One vector is turned by the same rotation once a step. Each row is the vector after some number of steps, and that number follows the row.
The counts run from 0 to 591.
[190 153 158 125 106 145 121 160 122 129 110 116 121 121  94 172 120 148
 130 133 149 155 130 147 118  79 125  75 133 127  87 120 142  86  59 139
 105  97 171  93 163 124 145 135 121 151 134 160 118 178 148  94 152 112
 162 111 135 132 146 141 143 100 156 143 150 112 137 177 173  98 118 113
 150 111 110 141]
97
[192 145 140 134 137 172 122 154 149 128 104 126 103 143  99 146 128 111
 147 112 140 131 124 114 157  90  94 120 136 157  80 146 128 100  90 144
  85  82 181  97 170 133 166 112 129 132 166 179 122 172 157 104 154  90
 158  99 145  88 109 134 143 104 128 134 153 112 137 181 157 112 102 103
 162 114  97 108]
518
[175 154 138 143 107 163 136 159 139 106 118 122 107 125  92 150 136 157
 155 138 149 154 130 138 135  82 127  87 131 139  80 121 146 102  92 151
 106 107 182 107 172 139 148 114 102 118 126 177 130 184 134 104 156 108
 147 107 138 125 127 165 136  95 139 130 129 108 141 200 171  77 102 111
 132 108  94 149]
264
[196 138 137 142 101 150 107 155 117 133 107 120 117 110  81 164 118 149
 150 115 149 130 139 128 156  86 119  81 135 162  64 132 148  95  85 131
 108  99 171 110 164 142 148 134 119 155 140 159 133 155 156 114 158 119
 169  98 158 100 128 134 136 102 153 129 128 119 143 196 165 109 120  96
 171 114 128 125]
131
[189 140 143 126 116 152 123 162 120 124 122  89 136 110  75 150 113 136
 149 118 153 141 124 120 115  77 138  75 128 139 102 123 148  70  98 130
 115 110 165 120 180 145 151 124 108 117 140 173 127 174 162  99 152  92
 149 101 145 147 118 155 146  94 142 133 138 133 126 183 179  86 110 121
 124  98 109 135]
416
[196 135 131 128 123 152 116 174 144 140 124 131 136  97 111 148 117 128
 149 110 153 138 119 146 153  73 108  89 143 162  60 129 152  91  81 136
  99 101 156  92 150 130 160 139 102 145 151 160 129 153 154 114 155 110
 168  96 158  97 114 134 145  92 148 141 127 124 132 188 173 107 117 104
 157  93 110 127]
570
[180 131 145 154 117 145 133 169 104 129 128 140 131 112  71 137 112 149
 111 114 135 119 128 110 143  90 111  89 139 156  83 166 181 111  79 127
 119 113 146  87 184 150 132 112 101 149 128 163 130 129 166 105 179 104
 140 112 144 122 132 143 148 107 145 140 130 143 143 174 170 103 134 105
 185  79 127 121]
343
[169 151 123 123 120 153 142 155 128 132 130 106 108 125 106 169 136 152
 124 151 154 150 120 145 120  69 103  83 138 130  83 125 162  90  77 139
 100 103 174  91 166 128 141 120  88 127 113 156 134 193 151 106 150 103
 136 103 120 122 124 151 137  84 136 144 158 113 154 172 168  85  91 111
 134  97  92 150]
535
[179 150 132 135 122 133 141 139  98 122 110 101 115 156  52 153 133 154
 110 129 136 128 119 145 132  92 127 103 137 113  97 137 181 108  73 121
  88 105 150  94 178 138 135 132 117 141 138 136 123 173 165  74 155 102
 142 124  98 163 171 130 159 110 147 142 160 117 143 130 169 113 114  83
 152  85 116 137]
188
[194 136 115 134 130 156 135 167 113 133 138 119 147 120  73 132 102 134
 115 122 140 124 124 111 117  79 110  94 135 152 110 162 177  99  92 110
 107 110 129 106 170 154 150 107  85 141 150 144 126 135 184 103 172  85
 145 102 137 124 106 150 175 103 137 146 126 142 125 147 164 101 120  99
 164  70 128 111]
562
[181 143 101 161 125 155 146 161 111 153 117 111 120 131  46 127 125 133
 103 124 131 111 106 108 134  98 113 120 124 131  64 140 173 113 106 115
  92 121 146  91 173 151 125 122 113 115 136 136 133 152 163  86 172  84
 122 131 134 109 122 133 175  99 129 132 118 125 141 149 173 132 110  70
 156  70 104 135]
274
[190 133 121 149 138 147 134 147 115 129 104 110 107 147  42 126 129 133
 124  89 130 104 115 107 165  88 115 130 145 149  76 157 157 120 108 118
  85 104 155  99 183 150 161 124 114 139 159 140 125 153 185  82 156 100
 142 112 130 119 131 122 155 118 132 124 136 132 132 144 165 123 131  84
 175  92 120 101]
426
[185 159 119 133 136 127 130 138 114 147 119 103 122 138  70 152 131 126
 119 111 133 111 145 135 135  91  95 124 148 152  86 136 151  93 100 113
  70 122 151 110 167 136 159 138 115 148 177 137 138 179 184  87 161 100
 156 101 125 113 134 131 160  97 144 115 162 116 113 137 158 131 115  93
 168  81 125 108]
540
[181 157 111 157 112 135 137 159 121 159 129 119 124 123  75 162 128 148
 133 141 146 126 141 126 126  85 109  88 136 155  76 142 147  91 108 109
  93 128 155 108 174 146 129 131  98 148 152 155 163 178 171 100 170 109
 149 107 131  97 115 153 156  91 142 107 142 113 121 180 167 110 113 104
 167  93 140 144]
116
[173 129 112 120 138 156 128 160 109 145 124  78 131 118  83 149 117 110
 132 116 149 122 105 118 126  71  89 101 149 154  79 154 170  91  94 127
  92 106 154 117 160 142 160 114  91 129 127 147 143 159 178 110 161  76
 139  86 130 110 103 128 137  86 146 147 147 135 150 150 160 115  86  83
 147  90 102 109]
381
[195 152 149 122 119 178 130 149 135 104  93 112 106 152  79 145 134 123
 142 129 142 145 112 107 142  87 123 118 127 135  92 126 134 105  89 140
 104  81 183 101 174 144 154 108 119 112 153 175 111 177 150  93 146 101
 148 100 137 135 123 146 141 112 133 135 134 105 151 177 170 102  94  98
 131 128  83 129]
551
[197 138 118 148 125 150 119 129 118 133 115 146 107 151  70 138 131 150
 131 108 124 118 130 137 170 107 109 123 137 158  68 146 168 128  86 136
  86 109 165  83 171 143 153 120 106 156 161 134 120 148 171  94 161 120
 163 107 142 110 138 125 148 110 150 137 136 109 136 154 153 122 125  87
 181  97 124 108]
525
[176 141 126 143 115 146 153 167 109 124 119 101 122 124  59 142 127 146
 109 129 143 130  93 123 108  77 128  96 126 113  79 141 175  97  85 120
 103 119 149  86 169 140 122 124 107 108 112 145 123 163 149  91 169  93
 119 129 123 151 131 153 160  97 129 142 124 133 147 158 187 102 113  85
 135  71  94 153]
242
[206 156 130 154 114 138 128 160 125 131 128 136 138 125  64 146 112 143
 134 117 142 123 143 124 144  85 134  99 135 155 105 142 147  97 105 113
  99 114 150 102 177 150 151 126 106 152 180 159 133 156 182 100 168 114
 159 100 144 117 127 157 172 104 148 119 134 128  96 169 174 101 134 122
 179  86 142 123]
237
[188 156 119 138 143 139 128 145 111 144 126 118 131 146  88 145 123 125
 123 118 120 117 130 140 127 101  95 137 139 143  82 134 149 108  93 132
  76 118 161 108 162 127 179 121 101 145 178 137 124 170 172  69 174  97
 152 101 133 105 145 130 164  93 150 142 165 103 102 116 162 137 110  96
 155  77 116 105]
473
[191 146 139 123 131 140 151 160 120 121 125 120 111 139  68 152 120 138
 107 120 133 131 130 129 136  75 109 104 133 133 118 175 174 104  73 117
  96  93 134  85 180 139 136 117 103 158 143 151 122 163 178 103 163 106
 144 114 113 144 135 144 156 120 132 156 168 137 136 146 158  98 127 105
 170  86 130 124]
156
[197 157 133 148 111 148 116 149 107 126  94 133 121 154  68 144 136 156
 132 124 131 134 124 136 133 111 135 114 121 124  67  95 145 112  84 145
  96 119 172  95 159 128 147 134 130 124 166 146 110 168 144  67 160 116
 161 120 151 132 163 136 160 104 154 134 116  91 116 154 183 128 119  86
 153  96  94 142]
219
[178 139 115 142 137 169 132 149 137 111 122 138 102 147  80 119 136 132
 136 112 133 118 107 124 163  92  97 120 145 160  69 159 181 135  93 150
  95 100 172  76 166 139 176 102  92 136 125 151 116 144 155 103 157  98
 132 105 142 111 119 125 133 102 128 147 138 122 155 164 151 115 118  85
 159  89  96 102]
412
[196 149 146 142 103 142 125 156 117 123 118 147 124 139  85 156 124 162
 124 130 136 143 134 149 129  95 131  91 120 120  83 117 144 102  55 135
  92 106 161  90 160 131 137 122 127 152 157 162 108 171 146  77 165 126
 160 116 133 140 167 144 151 112 155 158 132 111 125 165 175 105 126 105
 165  96 118 149]
490
[179 151 124 147 123 144 111 150  91 156 107  95 132 142  72 142 123 134
 133 117 129 117 130 112 119 103 121 114 134 151  68 110 140  93 109 140
  97 129 176 135 170 145 165 126 120 123 168 157 133 169 161  82 170  92
 153  86 150 115 136 130 160  88 151 108 124 106 116 158 173 134  99  96
 145 103  99 123]
47
[195 147 106 138 125 144 138 151 103 156 126 122 135 147  78 164 113 130
 103 140 133 124 120 119 120  88  95 114 140 146 103 148 167  94  96 110
  80 104 137  96 161 133 131 113  99 147 162 131 134 162 181 104 181  93
 154 100 117  97 120 136 177  91 153 148 145 110 121 134 166 123 112  88
 163  80 120 120]
102
[169 145 123 140 142 152 139 160 118 136 125  97 114 122  62 141 134 132
 113 116 132 111 128 101 127  83  91 104 149 149  91 172 170  96 112 120
  92 112 150  98 192 159 145 116  99 125 134 160 152 160 172 103 173  81
 127 109 131 119 114 148 152  97 124 109 167 150 138 154 157 109 107 103
 164  86 119 112]
328
[210 149 128 150 107 153 129 154 131 136 106 131 123 143  60 146 114 148
 140 119 135 129 131 116 153  99 137 103 119 147 101 131 131 101 100 114
 109 113 150 108 182 150 132 124 117 145 187 164 132 169 172  98 152 112
 162 107 130 131 124 145 161 107 150 123 108 113 110 177 175 106 131  97
 165 106 130 127]
304
[184 157 126 150 121 163 146 150 136  99 130 158 103 142  78 119 141 160
 132 139 131 130 119 139 141  86 119 112 131 136  96 145 175 131  79 150
 106 103 168  60 177 141 152 101 101 134 134 154 104 168 144  94 161 121
 130 123 133 130 133 159 151 108 130 148 141 114 139 161 162  79 127 104
 158  83  99 136]
444
[186 143 142 135 128 149 137 158 102 117 123  91 142 117  64 133 119 142
 124 126 145 132 120 116 109  81 144  88 127 131 113 153 165  95  94 126
 124 124 148 116 190 152 149 112  92 110 135 167 126 166 168  91 162  81
 130 114 134 167 127 158 156 107 131 142 139 150 136 151 174  86 110 105
 138  78 104 130]
23
[209 150 116 148 120 162 112 143 112 141  94 125 121 158  56 130 118 129
 141 125 136 122 113 108 139 107 133 131 118 142  80 122 144 114 110 121
  92 110 162 111 166 149 148 113 119 126 186 144 123 155 169  91 172 105
 162 101 141 106 123 131 173 113 148 131  96 102 118 159 178 128 116  81
 166  95 110 126]
372
[208 134 132 151 121 183 125 160 121 121 110 125 118 142  58 130 116 130
 131 119 145 129 103 100 157  88 134 112 121 159 100 158 161 113 104 125
 114  92 151  98 183 152 138  99  98 131 153 158 120 137 169 105 167  94
 144 103 135 127 107 144 160 125 134 151 107 134 143 176 171  97 123  86
 166 104 115 107]
191
[164 129 125 140 134 147 123 146 101 131 108  95 105 137  63 137 124 138
 118 102 134 104 120 113 153  87  87 113 152 149  53 163 180 115  88 136
  96 105 161 104 186 150 154 121 111 133 113 146 138 149 167 103 160  89
 138 111 143 127 125 120 130 106 144 127 153 143 161 156 153 125 102  85
 163  93 107 111]
41
